Rotation paths and how fast each direction turns (deg/step)
Each turn is a multiple of 5 degrees from 10 to 175, or 0.
Each row of a path follows its step; steps can be skipped.
Rotation 1:
step 0: -1.277  3.139 -3.706  0.322 -1.371 -4.309 -1.063  3.829  1.822 -3.700  2.062  0.285 -0.644  0.500 -4.569 -1.699 -1.161 -0.922 -0.566 -2.013  2.430 -0.719 -3.674  1.903  3.797  2.449  1.256 -0.662 -0.292  0.188 -0.728 -3.384  1.144  1.848 -1.761  1.231 -2.414  0.698  2.979 -3.523 -1.138 -1.812  1.919  2.933  1.865  3.074  2.535  1.343  4.262 -0.770  2.538  2.791 -1.037  2.869 -0.134  0.525 -0.424  3.698 -1.573  4.927 -3.874  0.951  0.382 -7.117  2.096  1.525 -1.113  1.100
step 2: -1.290  1.263 -5.462 -0.235  2.899  2.181 -4.766 -2.348 -1.983 -3.436  1.450 -2.078 -4.990  3.307 -4.455 -3.531  0.956  2.442 -2.712  0.018  0.714  0.639  3.574  5.695 -1.145  3.355 -2.818  2.209  2.644  0.305 -2.521  2.598 -1.827 -0.549 -0.782 -0.786  1.857 -0.225 -0.177  0.154  2.613  1.357 -0.821  1.575 -1.799 -0.459  3.047  0.224  3.059 -0.629 -2.621  2.387 -4.282  0.362  0.937  1.507  0.558 -1.040  0.507  2.392  1.328 -2.656 -0.322  3.469 -0.928 -2.543  4.307 -2.030
step 3:  0.144  0.770  1.255 -3.945 -0.246 -3.277 -2.970  3.188 -0.464 -4.216  2.605  0.908  1.727  7.359 -0.650 -2.852  0.423  0.073  2.000  3.481 -0.596  4.673  1.488 -0.092 -0.225  0.018 -1.302  1.950  0.745 -5.299 -0.030  4.029 -0.083 -4.342 -1.299  1.567  0.678 -1.556 -1.883 -2.129  2.549  3.490  2.938  1.929 -1.010 -0.321 -3.647  2.182  1.158  1.347 -0.871 -1.489 -3.201  2.335 -0.890 -2.264 -2.115  4.279  1.677  2.572 -1.765 -2.473  3.645 -2.836  0.427  0.976 -0.875  0.501
step 6: -0.516  0.213 -3.934 -3.654 -0.478 -2.439 -1.993 -0.186  4.244 -1.991  1.972  1.841  3.456 -3.929 -5.030  0.348 -5.111  4.373 -2.180  0.051 -0.018 -0.406  3.390 -1.739  4.339  0.482 -1.293  1.892  0.659  1.713  0.929 -1.603 -0.630 -5.051 -0.401 -0.473  0.683 -2.200  1.931  0.981 -0.846  2.504  0.096  4.666  1.618 -1.897  0.289 -2.417  4.242  0.043 -1.740  1.884 -1.725  0.306 -1.381  1.796 -1.085  2.929  2.280  3.514 -2.150 -1.226  2.471  2.494  3.195 -0.150  0.433 -4.557
step 7: -3.938  0.928 -1.419  0.714  1.338 -1.095 -0.630  5.604  1.759  1.482  1.892  3.514  4.057  1.082  2.604 -1.173  3.321  0.406  0.519 -1.067  1.951 -1.677 -2.468  0.673  2.453  1.653 -2.081  0.693  2.098 -3.527  0.638 -1.566 -0.993  0.928 -0.530 -0.186  4.166 -1.706  3.657 -2.127  0.402  5.311  1.058  2.008 -4.062 -0.789 -2.191 -4.091  2.454 -1.369  4.797  0.762  0.074 -2.347 -2.500  0.963 -3.414  1.630 -2.325  3.221 -1.725  1.298  3.619  0.227 -3.121  4.987 -2.030 -0.384
step 9: -3.579  0.854 -2.666 -0.606  1.741 -2.351 -1.095  1.137 -0.695 -3.152 -1.599 -0.377  1.687  1.800 -5.526 -4.552  3.974  3.085  1.646  0.008  0.920 -5.293  3.368 -2.051 -2.254  2.634  0.341  1.775 -1.875 -1.068  0.006  1.257  2.783 -3.392 -3.212  2.134 -2.569  0.257 -4.290  2.397  1.298  5.691 -0.835  3.086 -1.319 -0.252 -3.640  0.639  0.908 -2.980 -2.111  1.178 -1.828 -2.071  4.519 -0.154  0.826 -2.374  0.295 -2.446  1.690 -1.782  0.595 -2.156  0.693 -0.992 -3.268 -3.070
step 11: -6.577  0.530 -1.331  3.684  0.320  2.095  0.693 -1.680  0.364 -1.223  3.069  1.975 -1.314  1.803 -1.449 -0.818  2.570 -0.182 -1.358 -0.517  1.573  2.048 -0.018 -2.465 -0.294  2.093  1.648  1.947  4.315  2.880 -1.083  4.353  3.171  4.874 -2.338 -1.548  0.115  2.659  0.671 -3.165 -3.157  0.434 -4.184 -0.550  1.360 -1.084 -2.935 -0.037  1.037 -0.611 -0.706 -0.226  1.211 -3.855 -3.186  0.256 -3.749  3.890  0.338  1.297 -2.474 -1.275 -1.710 -0.359 -0.675  3.022 -6.632  3.422
step 12: -3.234  0.679 -2.323  0.777  1.196 -3.874 -0.415 -3.113  0.428 -5.901  1.617  3.030  3.744 -0.364 -6.542 -0.821  0.794 -1.351 -5.456 -3.184 -2.014  1.255 -0.461  2.701  0.143 -3.312  3.385  3.997 -0.562 -0.564 -2.632 -5.084  0.718 -1.331 -2.346  1.694  0.145  4.463 -2.044 -0.855 -0.169 -1.849 -3.022  1.530 -0.905 -2.652  3.178  0.280  1.167 -0.363 -0.241  5.393  0.371  0.782 -0.134 -1.690  0.909  0.209  1.615  1.497 -2.876 -0.469 -1.617 -0.326  0.396 -2.362 -1.863  1.109
step 13: -0.436 -0.751 -1.670  1.133 -4.228 -5.033  1.602  6.354  2.190 -2.501  0.374  0.219 -1.696  0.013  0.094  0.488  2.087  2.721 -2.890  0.832  3.317 -2.274 -0.077  1.708 -0.002  4.282 -5.310  0.485  1.436 -3.878  0.322 -0.173 -0.581 -1.998 -0.816 -0.202 -3.492 -0.250 -4.295 -2.572 -1.116  1.100 -0.692  5.126 -1.297 -2.790  1.886  2.005  3.968  1.740  0.705  4.846 -0.217 -0.970  0.457  2.655 -0.573 -1.169 -2.783  1.587 -5.510 -0.615  0.631 -1.103  2.830  0.141 -0.844  0.894
step 14:  0.748 -1.933  0.176  1.530  1.766 -0.894 -2.229  0.318  2.320  0.762  0.486  0.127 -1.621  1.798  0.375  0.091  2.398  0.015 -1.337  3.568  1.836  3.834 -1.416  3.465  2.080  1.829 -3.460  2.884  1.003 -1.532 -1.132  2.171 -4.338  6.499 -2.458 -3.142  2.603  0.299 -0.716 -1.025  3.408  4.189 -7.365  2.653  0.973 -1.075  1.476 -2.177 -1.865 -2.050 -0.157  1.846 -3.537  0.707  0.165  2.728 -0.664  2.794 -0.407  4.637  1.325  2.545  3.580  0.327 -0.944 -3.946 -0.848  1.142
step 15: -5.435  1.156 -1.946 -3.213  3.857 -2.214 -1.667 -2.586 -2.312  1.698  0.102 -3.770  0.082  3.268 -4.057 -1.663 -1.396  0.911 -1.434  1.287  3.717  1.579  1.073  1.695 -0.475  3.656  1.548 -2.413  0.855 -2.071 -1.031  1.640  0.094  0.526 -4.684 -0.236  3.403  1.712 -4.289 -2.157  4.135  2.419 -1.801 -0.148 -3.068 -0.364 -2.079  4.673  0.458 -0.173 -0.446 -0.946 -3.749  0.250 -1.442 -1.371 -1.537  1.150  4.010  1.569 -3.695 -2.204 -4.419 -0.576 -3.566  0.288  1.144  0.446
Directions:
-0.658 -1.488  0.216  0.663  0.049  0.933 -0.468 -0.106  0.086  1.207  0.453 -0.318  0.055  0.563  0.987  0.373 -0.023  0.038  0.091 -0.363 -0.351 -0.351 -0.992 -0.180  0.961 -0.106 -0.570  1.214  0.434  0.375 -0.144  0.210  0.446  0.952 -0.012 -0.630 -0.513  0.046 -0.491  0.416 -0.291  0.165  0.085 -0.491 -0.364 -0.070  1.140  0.635  0.103 -0.858 -0.446 -0.183 -0.496  0.252 -1.205  0.298 -0.180 -0.176  0.327 -0.370 -0.105  1.133  1.023 -1.114 -0.522  0.763  0.010  0.132 => 110
 0.078  0.716  0.197  0.628  0.315  0.358  0.332  0.352  1.046 -0.343  0.114  0.054 -0.494  0.942 -0.641 -0.588  0.827 -1.277  0.681 -0.488 -0.800 -0.213 -0.246  0.159 -0.620 -0.155  0.549  0.119  0.787  0.468 -0.611  0.325 -0.066  0.633  0.898  1.254 -1.526  0.374  0.319  0.406 -0.376 -0.445 -0.486  0.260 -0.335  0.198  0.326  0.701  1.635 -0.195 -0.650 -0.229 -0.137 -0.330 -0.532 -0.582  0.082 -0.292 -0.948  0.430  0.489 -0.629 -0.237 -0.155  0.500 -0.659 -0.402  0.088 => 35
-0.494  0.648 -0.154  0.229 -0.515  0.555  0.116  0.532 -0.192 -0.076 -0.955 -0.290  0.079  0.009 -0.906  0.506 -0.599  0.349  0.761  0.059 -0.545  1.251 -0.821 -0.633 -0.375 -0.548 -1.349 -0.009 -0.078  0.241  0.783  0.888 -0.387 -0.212  0.344 -1.077 -0.542  0.225  0.056 -0.798  0.001  0.008  0.588  0.151  0.649  0.075  0.214  0.224  0.900  1.374 -0.366 -0.674 -0.011  1.034  0.496  0.755 -0.916 -0.458 -0.359 -0.157 -1.173 -0.302 -0.475 -0.764 -0.055  0.068 -0.097  0.687 => 140
 0.421 -0.700 -0.119  1.110 -0.435 -0.351 -0.625  0.905  0.014 -0.905 -0.925 -0.557 -0.287 -1.705  0.140 -0.252  0.839  0.408 -1.204  0.793 -0.409 -0.489 -0.876 -0.583 -0.412 -0.092  0.500 -0.113 -0.407 -0.754  0.103 -0.673 -0.040  0.056  0.300  0.658 -0.435  0.161  0.394 -0.032 -0.343  0.820 -0.310 -0.341  0.674  0.475 -0.108  1.175 -0.500 -0.425 -0.369  0.178 -0.285  0.443  0.907 -0.260  0.881 -0.163 -0.499 -0.238 -0.178  0.024  0.218 -1.425  0.370  0.097  0.308  0.393 => 85
 0.875 -0.164  0.578 -0.342  0.189 -0.063  0.335 -0.580  0.099  0.732 -1.022 -0.737 -0.010  0.546 -1.146 -0.474 -0.865  0.161 -0.045  0.603  1.141 -0.249  0.213 -1.618  0.396 -0.209  0.775 -0.138 -0.011  0.446 -0.131 -0.028  0.437  0.071 -1.211 -0.355 -0.761 -0.024 -0.346  0.525  0.540  0.167  0.270 -0.402  0.620  1.101  0.028  0.575 -0.319 -0.153  1.000 -0.834 -0.420 -0.302 -0.648  0.326  0.646  0.138 -0.572  0.693  0.329 -0.546  0.102 -0.131 -0.391 -0.292 -1.207  0.900 => 65
 0.095 -0.081  0.783 -0.690 -0.137  0.716 -0.709 -0.443 -0.593 -0.152  1.213  0.588  0.458  0.347 -0.526 -0.366  0.669 -0.259  0.574  0.125  0.432 -0.196  0.255  0.077 -1.188  0.504  0.628  0.526  0.749  0.739 -0.147  0.822  0.415  0.308  0.033 -0.598  0.585 -1.488  0.059  0.009 -0.069  0.859  0.623 -0.190 -0.153  0.581  0.227  1.064 -1.112  0.591 -0.363 -0.481 -0.750  0.121  1.296 -1.171 -0.052 -0.673 -0.275 -0.840 -0.492  0.085  0.000 -0.146  0.361 -0.462  0.138  0.204 => 55
